50 stands for zero in the data rows.
Some points, one per row:
58 & 49 & 23 & 39 & 53 & 83 & 52 & 54 & 40 & 43 & 45 & 74 & 43 & 40 & 54 & 53 \\
55 & 39 & 38 & 45 & 49 & 43 & 57 & 81 & 58 & 68 & 44 & 29 & 34 & 42 & 36 & 28 \\
60 & 48 & 42 & 42 & 74 & 60 & 35 & 78 & 36 & 65 & 55 & 36 & 34 & 63 & 59 & 31 \\
31 & 38 & 55 & 56 & 36 & 33 & 79 & 33 & 86 & 58 & 73 & 82 & 35 & 42 & 34 & 48 \\
27 & 56 & 66 & 52 & 63 & 68 & 50 & 56 & 47 & 64 & 32 & 21 & 63 & 19 & 51 & 83 \\
36 & 40 & 59 & 79 & 17 & 54 & 55 & 31 & 66 & 38 & 71 & 84 & 34 & 43 & 54 & 46 \\
55 & 61 & 35 & 53 & 67 & 64 & 60 & 82 & 41 & 71 & 52 & 17 & 33 & 57 & 61 & 31 \\
63 & 69 & 64 & 36 & 79 & 56 & 50 & 44 & 40 & 42 & 75 & 52 & 59 & 57 & 52 & 36 \\
60 & 24 & 30 & 61 & 48 & 74 & 79 & 43 & 27 & 31 & 57 & 52 & 42 & 69 & 33 & 68 \\
41 & 49 & 51 & 51 & 73 & 73 & 49 & 73 & 41 & 52 & 7 & 31 & 73 & 27 & 62 & 43 \\
52 & 39 & 54 & 66 & 65 & 68 & 69 & 43 & 52 & 35 & 18 & 39 & 66 & 37 & 46 & 60 \\
54 & 73 & 46 & 50 & 70 & 58 & 27 & 74 & 47 & 41 & 52 & 43 & 65 & 63 & 66 & 64 \\
62 & 49 & 40 & 61 & 82 & 56 & 28 & 42 & 39 & 46 & 58 & 55 & 62 & 49 & 85 & 39 \\
35 & 50 & 91 & 68 & 37 & 19 & 65 & 15 & 88 & 31 & 77 & 68 & 39 & 47 & 72 & 30 \\
58 & 68 & 38 & 41 & 55 & 43 & 56 & 60 & 57 & 64 & 73 & 30 & 31 & 64 & 42 & 28 \\
54 & 39 & 69 & 56 & 47 & 47 & 30 & 14 & 96 & 32 & 72 & 63 & 41 & 56 & 69 & 36 \\
31 & 39 & 57 & 26 & 71 & 43 & 34 & 79 & 60 & 48 & 63 & 28 & 31 & 42 & 38 & 47 \\
58 & 66 & 52 & 39 & 51 & 58 & 73 & 68 & 40 & 53 & 32 & 12 & 30 & 49 & 54 & 51 \\
18 & 38 & 24 & 99 & 0 & 6 & 65 & 43 & 99 & 23 & 68 & 62 & 68 & 53 & 38 & 0 \\
66 & 62 & 35 & 99 & 19 & 24 & 71 & 45 & 65 & 20 & 19 & 70 & 28 & 50 & 50 & 18 \\
93 & 54 & 44 & 34 & 39 & 53 & 46 & 25 & 35 & 77 & 67 & 29 & 74 & 88 & 33 & 99 \\
50 & 41 & 37 & 30 & 71 & 44 & 57 & 59 & 56 & 50 & 64 & 27 & 57 & 66 & 57 & 50 \\
36 & 43 & 37 & 30 & 51 & 39 & 57 & 76 & 61 & 44 & 63 & 48 & 38 & 39 & 63 & 48 \\
56 & 69 & 60 & 26 & 70 & 40 & 33 & 79 & 33 & 65 & 51 & 37 & 58 & 58 & 59 & 56 \\
19 & 45 & 64 & 74 & 20 & 56 & 77 & 31 & 85 & 57 & 45 & 60 & 57 & 41 & 34 & 50 \\
94 & 31 & 64 & 53 & 40 & 32 & 46 & 48 & 58 & 54 & 69 & 8 & 52 & 66 & 34 & 99 \\
57 & 71 & 63 & 43 & 54 & 62 & 55 & 56 & 37 & 63 & 73 & 36 & 57 & 60 & 40 & 54 \\
37 & 68 & 33 & 39 & 54 & 57 & 47 & 50 & 38 & 50 & 13 & 36 & 51 & 53 & 53 & 51 \\
70 & 32 & 41 & 49 & 35 & 20 & 45 & 57 & 52 & 80 & 24 & 43 & 39 & 19 & 18 & 71 \\
64 & 62 & 54 & 56 & 53 & 48 & 32 & 29 & 42 & 39 & 55 & 31 & 45 & 72 & 55 & 30 \\
39 & 48 & 60 & 63 & 84 & 56 & 25 & 59 & 38 & 44 & 59 & 57 & 42 & 27 & 85 & 62 \\
54 & 45 & 39 & 44 & 54 & 62 & 35 & 79 & 37 & 47 & 67 & 29 & 37 & 45 & 39 & 48 \\
52 & 40 & 33 & 55 & 65 & 43 & 37 & 81 & 60 & 51 & 52 & 18 & 34 & 57 & 61 & 31 \\
72 & 30 & 46 & 50 & 17 & 55 & 21 & 20 & 63 & 68 & 69 & 14 & 62 & 90 & 11 & 75 \\
57 & 31 & 67 & 51 & 54 & 33 & 49 & 47 & 46 & 85 & 43 & 26 & 40 & 39 & 42 & 72 \\
38 & 59 & 16 & 63 & 36 & 67 & 69 & 62 & 31 & 48 & 23 & 58 & 66 & 42 & 38 & 48 \\
28 & 54 & 66 & 51 & 42 & 67 & 70 & 35 & 24 & 41 & 30 & 42 & 61 & 39 & 73 & 85 \\
58 & 66 & 62 & 21 & 76 & 41 & 56 & 56 & 37 & 62 & 73 & 57 & 60 & 62 & 39 & 31 \\
54 & 58 & 54 & 34 & 40 & 65 & 61 & 57 & 59 & 50 & 48 & 35 & 56 & 59 & 37 & 31 \\
51 & 63 & 59 & 51 & 15 & 68 & 6 & 0 & 79 & 18 & 39 & 45 & 88 & 99 & 13 & 48 \\
95 & 34 & 60 & 53 & 43 & 30 & 50 & 28 & 54 & 57 & 67 & 28 & 70 & 63 & 14 & 99 \\
24 more points follow, each with its number after it:
58 & 52 & 69 & 50 & 54 & 12 & 25 & 27 & 48 & 83 & 20 & 44 & 40 & 21 & 19 & 73 \\ 0
46 & 47 & 35 & 52 & 52 & 52 & 67 & 64 & 45 & 75 & 49 & 76 & 35 & 54 & 52 & 51 \\ 1
16 & 41 & 37 & 76 & 38 & 34 & 56 & 31 & 68 & 35 & 51 & 83 & 55 & 63 & 31 & 50 \\ 2
33 & 29 & 59 & 70 & 55 & 33 & 73 & 28 & 49 & 38 & 55 & 54 & 66 & 74 & 23 & 58 \\ 3
55 & 40 & 35 & 50 & 49 & 41 & 58 & 78 & 39 & 69 & 62 & 50 & 55 & 65 & 38 & 26 \\ 4
35 & 53 & 65 & 69 & 56 & 41 & 65 & 36 & 72 & 31 & 54 & 66 & 44 & 27 & 73 & 49 \\ 5
57 & 42 & 54 & 44 & 53 & 41 & 56 & 60 & 38 & 47 & 69 & 49 & 32 & 63 & 61 & 49 \\ 6
33 & 60 & 69 & 63 & 76 & 58 & 25 & 31 & 47 & 62 & 76 & 44 & 70 & 51 & 99 & 46 \\ 7
43 & 56 & 45 & 35 & 74 & 30 & 46 & 55 & 61 & 64 & 53 & 59 & 69 & 57 & 64 & 36 \\ 8
43 & 56 & 51 & 29 & 62 & 46 & 49 & 54 & 23 & 39 & 35 & 18 & 60 & 18 & 54 & 91 \\ 9
34 & 50 & 60 & 48 & 34 & 58 & 71 & 25 & 73 & 62 & 33 & 53 & 49 & 75 & 40 & 59 \\ 10
75 & 52 & 64 & 48 & 57 & 38 & 48 & 30 & 49 & 81 & 22 & 43 & 40 & 41 & 43 & 70 \\ 11
31 & 61 & 87 & 57 & 46 & 45 & 32 & 12 & 72 & 33 & 51 & 83 & 41 & 57 & 50 & 57 \\ 12
59 & 46 & 30 & 63 & 46 & 75 & 59 & 46 & 28 & 30 & 35 & 55 & 40 & 46 & 54 & 48 \\ 13
8 & 59 & 4 & 79 & 4 & 65 & 52 & 27 & 56 & 68 & 71 & 70 & 45 & 36 & 69 & 3 \\ 14
56 & 66 & 60 & 45 & 54 & 40 & 36 & 78 & 57 & 62 & 70 & 32 & 33 & 42 & 61 & 51 \\ 15
53 & 63 & 58 & 28 & 53 & 61 & 34 & 81 & 58 & 52 & 60 & 50 & 56 & 66 & 58 & 50 \\ 16
59 & 40 & 17 & 92 & 2 & 4 & 92 & 22 & 48 & 19 & 22 & 90 & 32 & 51 & 73 & 19 \\ 17
57 & 42 & 59 & 48 & 51 & 43 & 56 & 81 & 39 & 68 & 42 & 26 & 57 & 64 & 58 & 49 \\ 18
33 & 40 & 42 & 85 & 57 & 65 & 47 & 37 & 39 & 37 & 46 & 77 & 43 & 42 & 63 & 21 \\ 19
30 & 29 & 68 & 34 & 46 & 40 & 44 & 36 & 49 & 43 & 37 & 45 & 38 & 41 & 49 & 66 \\ 20
94 & 32 & 44 & 55 & 27 & 46 & 26 & 29 & 54 & 80 & 44 & 6 & 66 & 60 & 35 & 88 \\ 21
30 & 79 & 67 & 64 & 55 & 59 & 41 & 30 & 25 & 56 & 72 & 74 & 72 & 28 & 84 & 74 \\ 22
37 & 36 & 41 & 81 & 38 & 68 & 72 & 62 & 58 & 26 & 44 & 75 & 44 & 44 & 59 & 48 \\ 23
Which two of these numbered points are nearest to each point below, looking only along the 7 directions in which the first points spread most? Their numbers follow each, nearest first.
58 & 67 & 40 & 46 & 74 & 60 & 53 & 78 & 36 & 40 & 75 & 38 & 57 & 61 & 60 & 33 \\ > 16 8
87 & 32 & 67 & 62 & 58 & 55 & 39 & 40 & 49 & 51 & 37 & 39 & 65 & 65 & 35 & 70 \\ > 11 21
38 & 24 & 19 & 56 & 56 & 84 & 53 & 78 & 17 & 21 & 23 & 50 & 42 & 60 & 31 & 52 \\ > 13 1
94 & 51 & 65 & 52 & 37 & 57 & 21 & 22 & 37 & 74 & 49 & 12 & 79 & 90 & 11 & 99 \\ > 21 11
51 & 36 & 46 & 30 & 45 & 46 & 48 & 33 & 27 & 60 & 33 & 53 & 39 & 21 & 51 & 79 \\ > 11 9
61 & 46 & 23 & 36 & 57 & 85 & 57 & 76 & 37 & 44 & 27 & 72 & 62 & 63 & 55 & 76 \\ > 13 1
14 & 57 & 44 & 87 & 54 & 64 & 68 & 59 & 41 & 33 & 49 & 77 & 60 & 43 & 63 & 21 \\ > 19 23
54 & 48 & 57 & 70 & 33 & 57 & 69 & 44 & 71 & 59 & 54 & 56 & 69 & 72 & 44 & 58 \\ > 3 10
54 & 64 & 36 & 48 & 52 & 42 & 55 & 60 & 36 & 50 & 43 & 49 & 36 & 64 & 36 & 48 \\ > 4 1
0 & 60 & 23 & 54 & 4 & 44 & 53 & 50 & 34 & 48 & 73 & 69 & 25 & 58 & 70 & 0 \\ > 14 19
60 & 64 & 34 & 31 & 49 & 37 & 36 & 75 & 40 & 68 & 43 & 48 & 39 & 64 & 46 & 25 \\ > 4 18
54 & 53 & 41 & 64 & 71 & 83 & 76 & 56 & 21 & 23 & 45 & 50 & 65 & 56 & 54 & 70 \\ > 13 1
48 & 28 & 38 & 75 & 33 & 14 & 29 & 24 & 70 & 57 & 28 & 32 & 19 & 24 & 42 & 64 \\ > 0 11
14 & 38 & 44 & 99 & 26 & 30 & 62 & 21 & 77 & 50 & 39 & 57 & 52 & 49 & 49 & 32 \\ > 2 14
41 & 49 & 60 & 37 & 60 & 35 & 26 & 60 & 59 & 44 & 57 & 36 & 42 & 30 & 59 & 60 \\ > 15 8
38 & 64 & 56 & 29 & 49 & 60 & 36 & 57 & 40 & 46 & 63 & 48 & 35 & 66 & 42 & 52 \\ > 16 8
36 & 52 & 73 & 59 & 67 & 21 & 64 & 42 & 67 & 32 & 60 & 68 & 11 & 16 & 80 & 28 \\ > 5 19
61 & 46 & 50 & 40 & 47 & 72 & 80 & 46 & 27 & 31 & 30 & 73 & 63 & 69 & 52 & 68 \\ > 13 1
35 & 36 & 20 & 83 & 33 & 44 & 48 & 35 & 41 & 54 & 46 & 78 & 65 & 18 & 43 & 42 \\ > 23 2
56 & 30 & 69 & 64 & 62 & 39 & 64 & 17 & 69 & 53 & 56 & 88 & 16 & 25 & 75 & 49 \\ > 5 23
67 & 70 & 55 & 53 & 30 & 55 & 47 & 66 & 46 & 71 & 73 & 76 & 40 & 34 & 72 & 47 \\ > 6 1
36 & 39 & 22 & 86 & 34 & 46 & 48 & 59 & 36 & 31 & 47 & 78 & 63 & 40 & 41 & 44 \\ > 23 13
60 & 47 & 46 & 36 & 55 & 62 & 57 & 74 & 41 & 25 & 52 & 72 & 41 & 45 & 33 & 52 \\ > 1 6
54 & 40 & 83 & 52 & 32 & 63 & 42 & 20 & 43 & 61 & 55 & 60 & 57 & 89 & 32 & 63 \\ > 3 10
56 & 51 & 70 & 46 & 39 & 17 & 45 & 38 & 69 & 53 & 57 & 89 & 40 & 25 & 75 & 26 \\ > 5 12
73 & 51 & 62 & 35 & 54 & 28 & 52 & 53 & 55 & 58 & 37 & 25 & 65 & 77 & 39 & 99 \\ > 11 21
45 & 45 & 59 & 63 & 58 & 54 & 59 & 75 & 31 & 52 & 9 & 37 & 78 & 30 & 41 & 76 \\ > 9 11
95 & 32 & 40 & 33 & 40 & 53 & 47 & 48 & 54 & 76 & 67 & 7 & 52 & 66 & 15 & 90 \\ > 21 11
53 & 63 & 56 & 55 & 62 & 64 & 43 & 57 & 38 & 49 & 47 & 17 & 33 & 34 & 35 & 54 \\ > 18 16
31 & 39 & 35 & 29 & 48 & 66 & 55 & 61 & 61 & 70 & 59 & 43 & 35 & 42 & 37 & 29 \\ > 4 8
60 & 44 & 63 & 40 & 55 & 41 & 58 & 79 & 59 & 44 & 73 & 34 & 32 & 64 & 62 & 30 \\ > 15 6
96 & 33 & 40 & 31 & 26 & 27 & 49 & 29 & 54 & 78 & 64 & 27 & 48 & 84 & 35 & 90 \\ > 21 11
36 & 63 & 60 & 48 & 52 & 38 & 34 & 55 & 38 & 46 & 64 & 49 & 57 & 44 & 59 & 28 \\ > 8 16
10 & 60 & 6 & 77 & 26 & 67 & 72 & 26 & 57 & 45 & 72 & 87 & 46 & 60 & 72 & 22 \\ > 14 19
91 & 51 & 45 & 32 & 16 & 57 & 43 & 42 & 62 & 51 & 48 & 35 & 81 & 67 & 10 & 79 \\ > 21 3
68 & 85 & 70 & 53 & 67 & 28 & 24 & 50 & 60 & 36 & 68 & 68 & 53 & 43 & 83 & 54 \\ > 7 8
36 & 32 & 96 & 59 & 68 & 43 & 65 & 40 & 89 & 34 & 77 & 70 & 35 & 17 & 79 & 29 \\ > 5 12
